In the data rows, the value 128 means zero.
Here is a table of points, one per row:
[214 129  37 179  91 178 126  17  96 117 104 155 107  73 162 129  87 143
 156 154  40  76 184 147  67 121 154 133 149 153 157 157 158  73 118 132
 167 113 116 166 156 141  61 121  86 158 115 122 121 223 143 107 146 110
  96 121  93 119 143 128 140 145 216  97]
[156  63 205 180 133  74 100 106 117 180 174  96 114  41  61 141 126 144
 141 119 146  91 147 183 107 100 105  54 151 132  78 148 143 141 122 135
 106 176 183 156  52 218 155 103  72 131 125 130 207  90 149 123  68 152
 130 108 134  82 188 127 101 149 164 182]
[ 65 151 132 163 144 105  74 116  76 192 146 105 162 162 139 157 122  72
 180 165 125  97 136 133 121 101  83 155 114 189 154 112 156 225 173  62
 178  85 123  98 112 100 216 174 118 171  80  82 139 134  89  73 137 182
  91 167 116 163 105 129 134 146 194 116]
[147 160  55  62 145 178 128 128 195 130 113 109 167  80 102 145  96 138
 145 192 174 184 174 103  82  97 169  72 151 151 136 163 116 202  16 121
 114 111 168 117 160 203 126 159 163 114 152 131 124 135  61  88 164 173
 109  88 127 193  88 126 123 150  42 179]
[171 172 169 180 140  71 134 114  51 141 163 117 126 220 148 140 175 145
 120  70 145 142 173  79  88 131 189 125 108 174  72 156 129 138  96 147
  73 156  97 163 140 125 105  70 152  45 161 157 192 148  56 105 164  50
 166 187  49 159  22 163  84 127 126 134]
[124  71 160 103 185 113 224  96 133 105 115 175 141 152 144 147  87 142
 138 148  97 137  54  93 188 124  65  83  82 197 119 169 123  86 138  99
 101 196 136 102 173 148  95  96  75 152 105  95 181 159  88  73 120 101
  72 119 235 114 101 135 119  83 107  77]
[141 131 119 157 177  60 109  91  70  68 123 149 111 112  68  84  71  95
  30 210  94 124 108 128 198  73 223 150  96 135 140 131  89 164 165 149
 198 121 193 116 121 105 138 107 121 181 148  89 104 134 129 141 141  63
 110 132  93 109 157 129 115 138  62 176]
[159 121 140 129 140 212 107 155 123 153 131  62  87 157 168 116 112  88
 168 120 185 144  36  74  44  91  88  83 117 114 135 159  59 190 227 136
 168 188  76 165 218 127 131 138 160 117 161 107 123 113 184 149 126 110
 163  76  59  90 179 148 120 105 165 129]
[119 125 129 116 185  95 172 134 133 123 112 141  83  62 200 146 137  44
 148  32  87 141 222 120 117 154 153 150 138 132  68 102 123 113 135 109
  96 100 127  99 198  96 140 174  69 169  99 141 118  26 183  65 146 101
  98 116 140 127 191 171 118 159  99 149]
[152 141 142 185 115 114 106 137 161  37 169  80 111 127 141 108 116 121
 137 210  92 128 142 162 136 169  75 193 150 131  88 163 106  64 160  65
 143 129 176 100 202  82 117 115 191  82  86 124 235  99 142 159 148 227
 141 112 164 143 120 121 111 155 141 167]
[102 126 158 138 136 147 191 130 120 109 157  75 141 105 193 101 141  87
  13 116 137 194  98  90 104 137 152 107 159 161 180 158 184 125 114 104
 180 142 129  89  48  91  41 172 127 114  86 179 175 153 104  73 109 133
 144 184 114 113 201 119 200 120 147 155]
[ 63  78 114 131  95  93 146 147 112 105 157 129 111 134 159 138 115 204
 102  80 109  75 177 139 121  55 171 110 124  87 171 143 124 140 183 158
  89 165 162 119 115 139 116 184 117  65 119 102  67 185 225 113 216 228
 139 157 157 132 107 150  78 106 136 124]
[100 123 176 154 201 181  76 112 202 169 103 106 107 126 157  96  84 172
  76  66 141  77 126 139 167 150 115 129 149  83 171  72 100 108  93 177
 132 153 180  74 153 115 148  56  92 162 160  54 182 127 106 113 193 135
 138 104 126 147 108 113 210 131 181 147]
[183 103 115 122 194 132 147 162  61 105 153 199  54 136 152   6 139 104
 145 102 177 190 147 149 102 100  50 163 140 156 131  51 109 157 152 169
 105  81 154 160  83 145 135 162 100 157 102 109 147 188  69 191 167 152
 132 134 183 127 148 139 132 129 133  96]
[141 132 116 154 102  71 131 218 187  16 161 129 213 112 139 125  85  92
  89  78 144  92  71 111 115 205 109  79  99 133 114  91 118 116 140  86
 101 105 114 184 165 225 203 148 112 120 155 147  69 185 127 110 132 108
 148 133  61  61 101 103 150 128 155 107]
[107  93 112 146 159 138 114  99 125 163  85 122 117  89 127  44 174 171
 117 110  95  84 110 105 193 163  73 129  42 173 130 216 114  97  84 124
 168  34  62  96  72 148 147  72 197 120  89 172  97 145 134  80 177 164
 135  64  94 117 204 122  75 111 100 114]
[132 162 110  22  25 182 133  64 187  72 123 163  98 165  72  91 138  98
  82 100 171  68 175 126 199  76  46  99 130 120 154 104 217 178 155 132
 105 107 146  82 133 144 103 133 157 100 165 176 178  74 137 136  87  96
  79 120  80 145  97 210 100 159 123  97]
[125  98 117 146 118 198 176  71 164 116  77  99 171 111  90 136  92 138
 118 137 131 142 173 178 118 129 142 173   5 114  98 157 142 196  95 170
 105 162  66 139 132 142 167 184 136 143  71 178 138 111 135 220  72 148
 165 134 131 159  62 197 183  75  92 186]
[111 144 153 149 151 155  66  55 159 113 130 160 167  65 157 197 216 143
 150 139  92 171 155  46 191 186 159  54 162 112 162  93 176 133 209 135
 162  92 100 206  93 131 140 141 138  97 144  72 152 118 121 211 148 137
 105 171 167 119 127 160 113 127  80 110]
[158 143  51 148 135 126 162 207 135 144 164 160 113 105 101 175 165 169
 105  96 168 100  88  98 185 141 161 201 165  62 112 193 100 212 184  97
 122 193  57 153 105 129 120 164 115 170 137 116 146 137 115  85 100 120
 174  93 172 181 152 119 110 207 154 113]
[153 177  68 100 144 112 195  98 130 145 208  90 125 155 101 101 131 135
 132 183 155 163 134 124  94  81 142 110  95  52 131 107 162   0 134  84
 156 149 125 118  97 111 209  70  76 177 136 147 132  57 123 116 178 183
 182 101 127 132 137 158 207 118 117  27]
[ 78 189 126 122 160 120 110 104 131 110 174 120 172  99 111 133 139  56
 140 108 135  80 100 161  49 143  97 111  58  97 137 101 125 100  61 166
 167 147 164  38 127 138  85 113 201 149 137  86 149 159 168 143 104  82
 191 189 221 171 188 126  96 153  92  24]
[158 150 168 121 148  43  58 120 163 138 132  97 137 135 102 124  91 116
  91 128  83 199 141 110 105 118  72 204 122 121 143 222 147 182  80 169
 117 102 111 140 154  78  91  94  41  73 199 163  66 121 135 170 128 163
  62 129 175  98 142 161 171 134 149  57]
[142 198 119 114 153 181 107  84  63 154  70 135 199 198  65 135 100  79
 102 130 170 192 123 153 153 177 141 159 165 153 107 140 182 120 134 117
  56 114 138 108 116 106 126 104  95  87 117 100 107 170 218  89 168 162
 165  84 160  55 148  95  75 169 127 175]
[ 67 178 151 113 153 149 136 138 160  66 125 255 102 124 129 164 194  94
 143 165 133 108 140 220  96 119 122  84 125 184 202 181  87 146  89 133
 109 180 113 179  85  89 111 119 104 128 132 200 104  36 133 146 166 109
 162  84  99 136  75  32 123  91 161 153]
[103 137 177  89 146 147  88 115 129 193 143 159 124 134  79 148 167 132
 150  86  76 126  93 153 125 100 149 141 186 139 149 119  14  90  97  51
 103 100 167 126  69 105  88 236 139 119 119 128 159 176 172 163  96 110
 120  80  54  93  48 174 162 107  53  94]
[175  84  97  84 181 141 138 197 163 166 174 121 116 146 144 169 146  71
 158 155 107 105  86 164 216 100 150 180 127  48 169 151 139 102  85 171
 104  89 116 174 190 137 121 166 170 126 118  89 122 111  76 110  58 146
 144 204  60  70 136  90  86  98 175 121]
[127  85 105  87 155 103 148 118 105 125   5 100 108 118 151 134 160 191
 115 185 163 141  66 146  85 195 179 225 177 131 151 105 185 125 129 121
 109 160 138  98 140 212 206 167 195 138 193 196 152 130 168 150 125  70
  62 150 128 104  97 115 108 142 161  77]
[ 81 107 127  93 166 120 255 181 167 141  83  45 128 121  82 164 115 120
 125 160 154  61 208 190 102 134 117 114 168 160 113  98 135 136 149 100
 124  99  74 161  69  87  65  38 190 121 176  90  76 146 108 171 125 117
  81 111  93 118  87 138 145 169  96 150]
[106  97  48 239 155 155  75  97 160 124 102 156 137 161 141 158  71 133
 156  53 150 128  91  92 117  48 135 147 164 157  78 105 124  46 197 122
 139  90 130 108  68 156 126 133 139  48 181 142  78  39  85 139  55 150
 115 160 161 163 122  94 132 110  62 144]
[ 79 148 156 140 130  78 168  93 163 187 166 122  63 147 158 118  52 121
 134 198 109 122 136  56 175 168 109 120 150 113 100  76 152 137  91 127
 101 150 175 181 127 104 157 135 103 129  99 177  97 178 195 163  87 130
 144 125  76 249 179  63  92 106 109 121]
[ 90  95 138 143  91 120 124 196 171 125 135 145 165 183  94 100 172 155
 255 117 134 157 163  92 136 114 143 186  93 152 121 137 194 109 119 134
 186 131 178 162 108 160  92 132  97 133 157  75 149 141 208 117 167  53
 132 134 123 153 167 136 171  77 159 208]
[177 164 156 127  90 117 137 172  34 136 138 142  94 105 136 195  72 157
 200 127 164  84 113 105 123 188 130 142 186  81 233 173 189 145 159 185
  91  72 142  97 132 164 126  73 196 173  60 190  99 106 125 124 111  96
 118 116 152 113  79 138 224 102  48 158]
[ 98 154 135 146 101 134 127 108  25 101 133 149 138 123 202 102 172 144
 168 157 178 125 147 154 204 152 158 108  90  79 114  71  92 134  64  90
 110 183  99  44 172 149  67 114 118  76 156  70 101 123 108 178  79 172
  75  81 108 116 197  91 206 129 148 110]
[122 195  79 146  57 158 147 171  97 158  97  93  99 124 100 143 182 188
  85 124  74  78  89  91  59 170  85 126  81 108  29  99 116 163 139 176
 103 131 203 148 120  54 121 182 124 125 137 120 134  88  59 130 162  96
 123 134 127  49 118  57 121  62 135 107]
[124  82 144 193 114 212 159 188  86 105 113 104  91 180  65 180 212 123
 127 142  73 143 106 127 134 102 138  28 179 141 143  83  84 101  76 168
 161  42 115  69 152 111 200 127  51 120 134 185  95 151 149 165  92 128
 120 152 186 186  92 152 105 156 154 150]
[148  95 145  96  13 153  83 158 142 140 130  84 156 119 110 105 108 137
 141 113 114 190  33 169 168 109 137 142 131 160 117  68  76 125 117 148
  76 169  58 188 127 142 106 109 134 151  56 109 115  66 140 110 202 115
  80 211  93 187 158  79 133 207  98  84]
[142 156 141 149  30  34 125 115 169 116  95 181  74 176 105 127 120 195
  96  81 179 156 134  99  53 157 132 111 154 158 176 142 106  77  63 118
 141 149  58 134 159  55 193 151 164 136  97  23 115 111  82 140  82  98
 131 121 116  62 128 168  51 118 120 181]
[116  24 199 104  96 158  94 199 105 131 143 165 255 129 129 122  77 140
 106 146 107 171 197 108  97 125 142 137 143  48 105 111 106 137 184 157
 128 119  95 125 147  97 104 128 171 197 125 156 126 100  82 108 101 110
 152  79 103 132 127  78  53 115 159  62]
[165 103  96  44  84  73 129  86 178 220 174 157 180  78 198  61 183 160
 144 134 146 133  92 183 144 140 136 116 119 135 107 129 117 131 205  99
 155  89 149  78 152  83 138  86  70 119 155 146  91 171 126 122  93  99
 193 176 165 140  96 120 125 134 133 222]
[126 165 164  34 109 113  20 149 100 106  50  95  69 159 165 144 105  87
 100 115  94 128 160 147 168 106 151 112 105 123  52  93 129  88 118 107
 199 172 132 183 107 156 110  96 171 153 104 171  87 184  92  80 108 166
 162 108 223 121 125 173 147 102 176 168]
Along one direction, these points spread out more than along any other. Take the direction at right angles to it along which they spread out most. Go by this last direction. For each point below, how far along it does it lie, from 0 to 99? The average is 50, and the first point in the table lies past the average. One standard deviation of the points above along it is 16.
[156  63 205 180 133  74 100 106 117 180 174  96 114  41  61 141 126 144
 141 119 146  91 147 183 107 100 105  54 151 132  78 148 143 141 122 135
 106 176 183 156  52 218 155 103  72 131 125 130 207  90 149 123  68 152
 130 108 134  82 188 127 101 149 164 182] 49
[100 123 176 154 201 181  76 112 202 169 103 106 107 126 157  96  84 172
  76  66 141  77 126 139 167 150 115 129 149  83 171  72 100 108  93 177
 132 153 180  74 153 115 148  56  92 162 160  54 182 127 106 113 193 135
 138 104 126 147 108 113 210 131 181 147] 49
[111 144 153 149 151 155  66  55 159 113 130 160 167  65 157 197 216 143
 150 139  92 171 155  46 191 186 159  54 162 112 162  93 176 133 209 135
 162  92 100 206  93 131 140 141 138  97 144  72 152 118 121 211 148 137
 105 171 167 119 127 160 113 127  80 110] 61
[158 150 168 121 148  43  58 120 163 138 132  97 137 135 102 124  91 116
  91 128  83 199 141 110 105 118  72 204 122 121 143 222 147 182  80 169
 117 102 111 140 154  78  91  94  41  73 199 163  66 121 135 170 128 163
  62 129 175  98 142 161 171 134 149  57] 55
[148  95 145  96  13 153  83 158 142 140 130  84 156 119 110 105 108 137
 141 113 114 190  33 169 168 109 137 142 131 160 117  68  76 125 117 148
  76 169  58 188 127 142 106 109 134 151  56 109 115  66 140 110 202 115
  80 211  93 187 158  79 133 207  98  84] 24
[153 177  68 100 144 112 195  98 130 145 208  90 125 155 101 101 131 135
 132 183 155 163 134 124  94  81 142 110  95  52 131 107 162   0 134  84
 156 149 125 118  97 111 209  70  76 177 136 147 132  57 123 116 178 183
 182 101 127 132 137 158 207 118 117  27] 52
[141 132 116 154 102  71 131 218 187  16 161 129 213 112 139 125  85  92
  89  78 144  92  71 111 115 205 109  79  99 133 114  91 118 116 140  86
 101 105 114 184 165 225 203 148 112 120 155 147  69 185 127 110 132 108
 148 133  61  61 101 103 150 128 155 107] 20
[119 125 129 116 185  95 172 134 133 123 112 141  83  62 200 146 137  44
 148  32  87 141 222 120 117 154 153 150 138 132  68 102 123 113 135 109
  96 100 127  99 198  96 140 174  69 169  99 141 118  26 183  65 146 101
  98 116 140 127 191 171 118 159  99 149] 48
[171 172 169 180 140  71 134 114  51 141 163 117 126 220 148 140 175 145
 120  70 145 142 173  79  88 131 189 125 108 174  72 156 129 138  96 147
  73 156  97 163 140 125 105  70 152  45 161 157 192 148  56 105 164  50
 166 187  49 159  22 163  84 127 126 134] 50
[106  97  48 239 155 155  75  97 160 124 102 156 137 161 141 158  71 133
 156  53 150 128  91  92 117  48 135 147 164 157  78 105 124  46 197 122
 139  90 130 108  68 156 126 133 139  48 181 142  78  39  85 139  55 150
 115 160 161 163 122  94 132 110  62 144] 56
[175  84  97  84 181 141 138 197 163 166 174 121 116 146 144 169 146  71
 158 155 107 105  86 164 216 100 150 180 127  48 169 151 139 102  85 171
 104  89 116 174 190 137 121 166 170 126 118  89 122 111  76 110  58 146
 144 204  60  70 136  90  86  98 175 121] 23
[126 165 164  34 109 113  20 149 100 106  50  95  69 159 165 144 105  87
 100 115  94 128 160 147 168 106 151 112 105 123  52  93 129  88 118 107
 199 172 132 183 107 156 110  96 171 153 104 171  87 184  92  80 108 166
 162 108 223 121 125 173 147 102 176 168] 53
[102 126 158 138 136 147 191 130 120 109 157  75 141 105 193 101 141  87
  13 116 137 194  98  90 104 137 152 107 159 161 180 158 184 125 114 104
 180 142 129  89  48  91  41 172 127 114  86 179 175 153 104  73 109 133
 144 184 114 113 201 119 200 120 147 155] 51
[ 65 151 132 163 144 105  74 116  76 192 146 105 162 162 139 157 122  72
 180 165 125  97 136 133 121 101  83 155 114 189 154 112 156 225 173  62
 178  85 123  98 112 100 216 174 118 171  80  82 139 134  89  73 137 182
  91 167 116 163 105 129 134 146 194 116] 44
